Here is a table of points, one per row:
[-37   4  24 -18 -28  -1  13 -19 -23  20 -51 -36   1 -38  29 -10  20  28
 -27  20  -9 -20  27  23  -6  12  38  27 -15 -15  14  13]
[  5   8   0 -20 -47  -9  12   1 -41 -20 -16  10 -27 -13  25  15   7   4
 -48  15 -10 -28   1  47  -6  -7  20  -5  -7 -10  -3  28]
[-39  13   0  29  26 -42   1  23 -25  26   3 -13  10  19   0  35  19   3
 -18 -37 -20 -13   9  14   1  -5 -36 -29  -6  -8  18  12]
[ 19 -17 -10  21  14  23  20  -6  13 -18  42 -21  -4  12 -16 -18  -8  -9
 -20  -1 -37  10   5   4  27  24 -15 -15   4   4  13  20]
[  5 -49   7 -23   7 -41   6  -5 -13  24   5   9  14  -6  -3  32  -3   1
  44  16  -5  25   0  18  -6  -3 -27 -24  -9 -17   7   4]
[ 27  33 -15  10  -7  30  13 -18   3  22  -3  -8   4 -14   5  10 -32 -45
  12  13  39   4  -8  -3  17  32  11  20  25  38 -15  10]
[ 10   0  15  -6  -5  38  11  -7  19 -19  18 -13  20  11 -27  -2 -16  19
 -19 -28 -33  32  29 -17  36  -9 -29  -7   5  11   8  -5]
[-11 -29   5  40  10  -8  -4  30  18   7  29 -10  14 -31  13 -25  -5   3
   2  25  23 -12 -20 -20 -33 -13 -23  -2  -8  14  20 -55]
[ 12   9  33  30  16 -18 -39 -54 -19  45  -4  74  -4  57 -14   7  28  27
  28  22 -16 -81   9  20  68  34  48  14  26  74  22 -61]
[ 25  37  70  -4  26   1  39  12   1 -13  -1   4  20  -5 -11  13 -12  -8
 -20 -30 -29  -3  -3  -2  22 -13   2  10 -20 -15  -9 -30]
[-51  20   1   6 -28 -35  19   5 -25  -4 -26 -35  -1 -38  22  -3  21  29
 -28  -5  24 -18  44  25 -17  18  40  -1  19 -15  13  -3]
[ 34  11  11  21  -7   8  -7  -5  25 -13  18 -20  12   7 -30   0 -14  -7
 -20 -25 -36   6  23 -21  23  -2 -10 -16  11 -15  11  -5]
[-55 -26 -16 -33   7  40   2  10  18 -48  -7  -7 -22 -11 -65   1   1  -3
 -30  17 -17 -24   5  34   6  18 -22 -21  -5   6 -16  16]
[  2  18 -37  15  -7 -10 -16   3  24  16  14  10  51  10   5  26   0   8
  47  15  -9  33   1  13 -43 -22  12  -8   4 -21 -11 -41]
[  2  -1 -16   8   9   6 -24  -3  12  50  13   6  24  -1 -16 -18   9 -15
  45  11 -10  16   1   6 -31 -24   8   1 -45 -11 -78  24]
[ 21  28  19 -21 -18 -30  12   0 -40 -28 -15   9 -34  -7  25  15   7   2
 -19  13  -5 -27  23  71  12  -7  -5   4 -27   0 -12  31]
[ -5  29   7  31  14 -15 -40  24  26  35  28  49  16  35   3 -14  28 -14
  21  11  34   2  28 -13 -16 -47  -7  11   0 -19 -34  26]
[-32  -7   3 -62   5 -44  12 -13 111 -14 -56  -9 -53   0 -17  14   7  -9
   7 -28 -15  18 -28 -15 -14 -44  43 -36  -2 -10  21  16]
[  9  22   0   1  13 -16 -12 -40 -32  -3 -21 -57 -19  40 -11 -15  10  31
  28  13  53   0 -41 -61  35   4  -8  50  16  -4 -71 -11]
[ 26  33   2   0 -20 -32  25  16   0 -13  -3   3  22  18 -20 -27 -11 -47
 -21   8  -1  -6  -5  -6  32   0 -19   4 -18  -7   7  -2]
[  7 -44  28  12  15  -7 -12  28  11  14   6  15  16 -28  12 -30 -30   7
   8  16  30  -4   8   0 -29 -14 -23   3   1  16   3 -31]
[ -5 -24 -39 -42 -26  -1 -62  -1 -44 -10 -26 -24 -36  26  23  57  46  25
 -41   9  13  35 -23 -24 -21 -35  -9   8  -7  12  40   6]
[-29 -29 -74  12  66  34 -34 -14 -28   6  45  60  47  23  54 -62   2 -13
  -8 -23 -20 -34 -61   3  -8 -51  57  38  37  10  25 -22]
[ 11   0  14  21 -10  31   3 -23   6  -9  20 -12  15 -13 -13  -3   7  -9
 -17 -25 -32  34  -1 -15  31  24 -12 -13   4 -20  18  35]
[-18 -29 -34   1   5 -17   5 -31  -8  17   1  12  -5   4 -14   8  -1   3
  14  15   3  54  -2  26 -11  -6 -32   8 -18 -17   9 -19]
[  8   6  29  -7  -9  30  35  51   4  14  19   0 -33  22 -24 -22 -43 -22
  22   2  36  -5 -18  -1   7  13  42 -23  -3 -12  10 -28]
[ 13  23 -13   5   2 -20  23   1   7  24   6 -33  61   9 -34  38   2  13
   3  -3  -4   3 -32  -4  -3  17  -2 -17 -45  -6  59  35]
[ -9  31  -1  -3 -33 -14  -7 -58 -15 -42  -9  31 -13  19  42  -1  12  68
  44  66  22 -38 -70 -71  13  56   9  25  67  53 -87   0]
[ 31  29  11 -10  -7  15  -4  -5  21 -25  17   5  35  -8 -29   6 -17  -8
   4 -30 -29   8  21 -18  13  -1 -15 -11   9 -17  11 -26]
[ 29  52   2  -5  26  -7  -6  25   9 -19 -12   5  17   2 -16 -21 -12 -14
   8 -12 -29  21  21   0  31  27 -23  14 -16 -12   4 -22]
[-11   4   3 -19   1 -30  20 -23 -23  -6 -23 -10 -33 -34  39  17  -6  29
 -24  20 -13 -30  32  20  -4  -7  15  24 -13 -14  22  13]
[-30  11  -2 -48 -13 -14  14  -5  18 -16  17 -13  -6 -41  33 -33  50  -1
  -5 -27  36 -46  39  26   9  22   0 -14  -8 -15   1  -5]
[-19 -38  11   5   7 -42  15  -8 -16   4   4 -18  -4  21   9   7  -1  -1
  16  16  -9  54   2  25 -13  -7 -26   1 -13 -11 -10 -18]
[  6 -13 -37  38 -11 -20 -15  -4  20  19   4  30  24   9   7 -20   4 -21
  24   9  29 -10   5 -19 -30 -47  -1  14  -1 -25 -21   3]
[ 40  18  13  -2 -24 -13 -10  25 -11 -19 -33   8 -14  -7   4  -7  -5  19
 -29  20 -11 -13   5  26  16   1   4   4 -27 -35 -10  32]
[  3 -13 -36  35 -38 -19 -22  10  28  19  34  28  26  -9   9 -13 -19   2
  24   4  26  -7   3   7 -18 -50 -19  19  -3   2 -25 -15]
[-44 -11 -41   1  14  19  -6  17  39 -62 -32 -13 -42 -16 -44   5  -2  16
 -34  11 -19 -16  27  30  -5  17  -1 -23  -3   4 -28 -25]
[-23   4   7   7  10  -3 -17  57   9  17  31  14   9 -13  24  -5 -36  11
  31  17  23  17  11 -19 -20 -32 -18  -4  -3  25  -4 -10]
[-19 -15 -25 -54 -52 -25 -35  -8 -30   9  -1  -7 -17  52   8  56  19   6
 -21   2  -1  33   4 -19 -25  -8  -9  29  20 -14  17  -6]
[-30  22  17   1  -1 -23  17  -7 -15  28 -19  -3  10 -11 -29  29  -3 -18
 -14 -29 -27   4 -27 -28  -9 -14 -36   6 -16  -6  28  53]
[  5 -21 -30 -32 -50  -2 -13 -11 -22  -9 -11 -15   4  42   5  16  31   6
   5  28  -2   9  22  -1 -17 -13 -33  16   6 -11  -3  -6]
[ 33  14  16  26  -5  38  10 -25  14 -38  21 -11 -10  -6 -20   2   8  18
   9 -26 -21  29 -22 -10  23  -6 -15 -11   3 -26  32  14]
[-14 -22 -29  -1  75  21 -40   3 -10  -8  63   4   0  11  39 -22 -21 -31
  12  -8 -35  -2 -33 -25 -11 -23  51  54  19   9  26  43]
[-31 -44 -24  21 -12  26  20  14 -29 -20   0 -10   3 -36 -59   1 -11 -11
  15 -32 -22 -14  14   9  15  -1  -5 -50  -4   8 -12  20]
[ 33  32  47 -20   9 -27  47  19 -24 -21   4   4   4   5 -32 -20  11 -18
 -20  13 -22   4  -1 -10  14 -14  27   2 -16  -8  -2 -22]
[ 31 -19  -1 -53  -9  -2 -46 -25 -17 -25 -16 -42  62  14  48  -2  43  48
  11  20   0  -8  -2   0 -22 -29 -35 -34 -10  16  27  66]
[ -1   5 -18  35  15 -18 -19  37  22  25   7   8  27  -9  20  11 -41  11
  28  12  24  -7   7   4  -4 -51 -18  18   1   2 -27   4]
[ 10  15  11  16 -12   2   6  -2 -12 -34  16   7  16  -3 -18 -24 -13 -11
 -20 -26 -29  37   2 -19  37  -7 -10 -41   9   9  19  -3]
[ 38   9  29  -4  -7  30  19  33  26  23  -9  -4 -36   5 -33 -30 -15 -30
  19   0  32   1 -12   7 -20  10  33   3  20  17  13 -27]
[ -1 -18  14  25  14   9  -7 -21  20  27  11  65  45  50   1  11   5 -13
  35  28  31  -5  14  -9 -62 -27  22 -13  -8  -9 -52  27]
[-27  26  -5 -42  12 -17   2 -10  72 -29  -5   6 -27 -34  10 -46  28  29
 -10 -17  20 -43  35  18 -10  21  23 -50 -49 -16  -6  -4]
[ -2   0  14  15 -19 -18 -20 -50   0 -23 -18  94 -11  11  31   7  44  70
  34  42   8 -18 -62 -48  35  76  49  31  51  95 -63 -34]
[ -1 -44  29  -9  12  29  44  66  22  43  34   2 -36 -31  19 -42 -38  17
  -9   0  16   0 -33  -3  22  17 -27   6  -9  34  -4  -5]
[  7   2  11  17  -5  27  11  -4  19  12 -30  -2  -9  25  -4 -15 -53 -10
 -12  -5  52  25  -9 -10   5  33  19 -22  10  33  10  -9]
[ 11  31  20  19  17 -17 -27 -46 -32  41  23 -43  -9  24  -2  -4  33  15
  33  10  -8 -15 -28   4  37   9  27  45  20   4   1 -33]
[ 39  -9  18  -3 -27 -17 -14  17   7 -21 -30   5 -13   7   3  17 -28  -4
 -31  20  -8 -22   8  26   7   6   8   6 -31 -36 -10  32]
[ 10   5  12  14  -7  29  20 -14  11  34  -4  -2 -17  19  -5 -12 -53 -31
  -5  -3  32  -3   9   8 -24  39  12   1  15  13  22 -10]
[ -3 -44 -20 -26   5 -17  16  26  37 -11 -40 -34  -9   3  -8  56  19  17
  10 -71  -8  -8 -37  25  -5 -16   4  30  25  27  12  -6]
[-62 -31   5   0  16  34   8  33  -2 -48   1 -13  12 -18 -37   9 -16 -16
 -11  -3 -17  -6  13  14  27   0 -10 -23 -11   9 -18  16]
[ 14   1  12  25  -8  58  26  -5   2 -24  -7  17 -29 -19   1   1  18 -31
  18 -24 -33  30  -4  -2  35  -5 -18 -28 -15 -16  26  33]
[ 50  15  48  -9  -6 -10  16  -7   9 -16  23   5  34 -15 -17   9 -13 -11
   2 -59 -28   9  -2 -19  12  23 -13 -11 -20 -17  -8 -27]
[-16 -39 -16 -17 -14 -19  -6  22 -20  24   7 -13 -18  18  -3  30   0  -1
  -6  12 -13  25  -2  -4  -1  13 -28  -8   7 -23  -9 -40]
[  4   0 -39  44  41   8   1 -33 -35 -35  -5 -14   7  10   2  36   0 -14
   6 -34  -7  29   9 -14   8 -14 -10 -19   0  10  12  52]
[-19 -36  -6  17 -30  -9  -8   3 -22  -6 -12 -15 -41  44  10  44  18 -10
   0  32   0  25   1   0  -3 -15 -30  16  -1 -19   3 -23]
[ 10 -20 -59 -31 -20  -7   2 -12 -13   5  -8  -8 -17  45  -6  41   9  13
 -22  30  -4   5  29 -29 -32  14 -34  42  -4 -15   1  -4]
Along one direction, these points spread out more than along any other. Take the direction at right angles to it along which they spread out most. Go by this last direction. How many in every 100 of the points above lie lower along it than each point below? Answers are rounded to whole numbers. More than half of the points above lie lower than the first one.
[ 13  28  -9 -14  23  19   4 -30 -30  29  -6  -2  21 -37   5  28  -2 -25
  13  15  33 -22  12 -33  33   4   7   8  56   4  -5 -16] 51
[  8 -28 -19  13   9   9  14   5   6  18  34  -6  -6 -25   5 -32 -25   9
   3  21  19  14 -33  12 -35 -20 -24  -3  19  39  18 -31] 22
[ 36  14   9  12  21  27  19 -22 -10  27  -5  -5 -19  -1  -2 -12 -28 -12
 -14  -8  39   4  -7  -6  -9  28   9  -8  35  30 -10 -10] 22
[-27  12  62  33   4  14  17  19  14   9   5  15  29  23  -4 -16  12 -12
 -26 -53 -31 -25 -28 -28 -53   7 -14  42  38  17  16  39] 22
[-20 -30   8  -4  24 -16   1  -5   3  25 -35   5  38 -11   9  10   7 -21
  36  24 -17  50  -3  24 -16  -2 -32 -18  -9 -16   4 -21] 55
[-26 -31 -28  32  44  45 -56 -26 -52 -24 -18   0 -10 -15   3 -33 -36 -13
  -3 -38 -30   7   1 -23 -56  11   1 -60 -49  18  -3 -27] 43
[ -8  30  -5 -18 -21  -4  11   6 -17  12 -26  -4 -30 -41  25  -4  24  58
 -21  -6   6 -21  47  20 -11  17  12   5  -6 -15  24  16] 86
[ 30  31   9 -15  -6 -21   7  16 -16  -3 -13  15   4  -1 -26  -9 -21   8
 -36   1   8   4 -16  38  25   3 -17   4  -1 -38  -4  35] 57
[-52  21  -2   1 -36 -10  20   2  -7 -10  -9 -13  -4 -50  17 -16  52   2
  -8  -3  26 -21  43   2  -4  16  33  10 -19 -14  15 -24] 83
[ 40  13  -8 -22 -46  -5   0   2  -4  -8 -48   4  -8   2  22  11 -12   6
 -28  11 -16 -35   4  48  14  -4   0   2 -31  -7 -22  28] 83
[ 31  16  32  15  24  35 -11 -13  15  32  -2  -6   1 -32  11  36  15 -44
 -19  22  44   3   6 -31  35  30  13  -9  30   8 -22   4] 35
[-22  19 -23 -42  12 -17   9  -4  44 -21  21 -13 -29 -37   8 -30  51  32
 -12 -20  32 -18  41  24   5  -1  32 -32 -27  -8 -11  17] 74
[ 13  15   5 -10  11  50  41  50   5  23  11 -20 -38   1 -18 -24 -33 -44
  48   7  16   8 -17   2  -7  18  17 -17   0  -5  10 -28] 0
[-13 -38  -6  20  50  22 -68  11  -9   3  57  21  21  13  42 -26   4 -34
   8 -15 -31   3 -13 -20 -17   4  50  50  45   1  32  25] 6
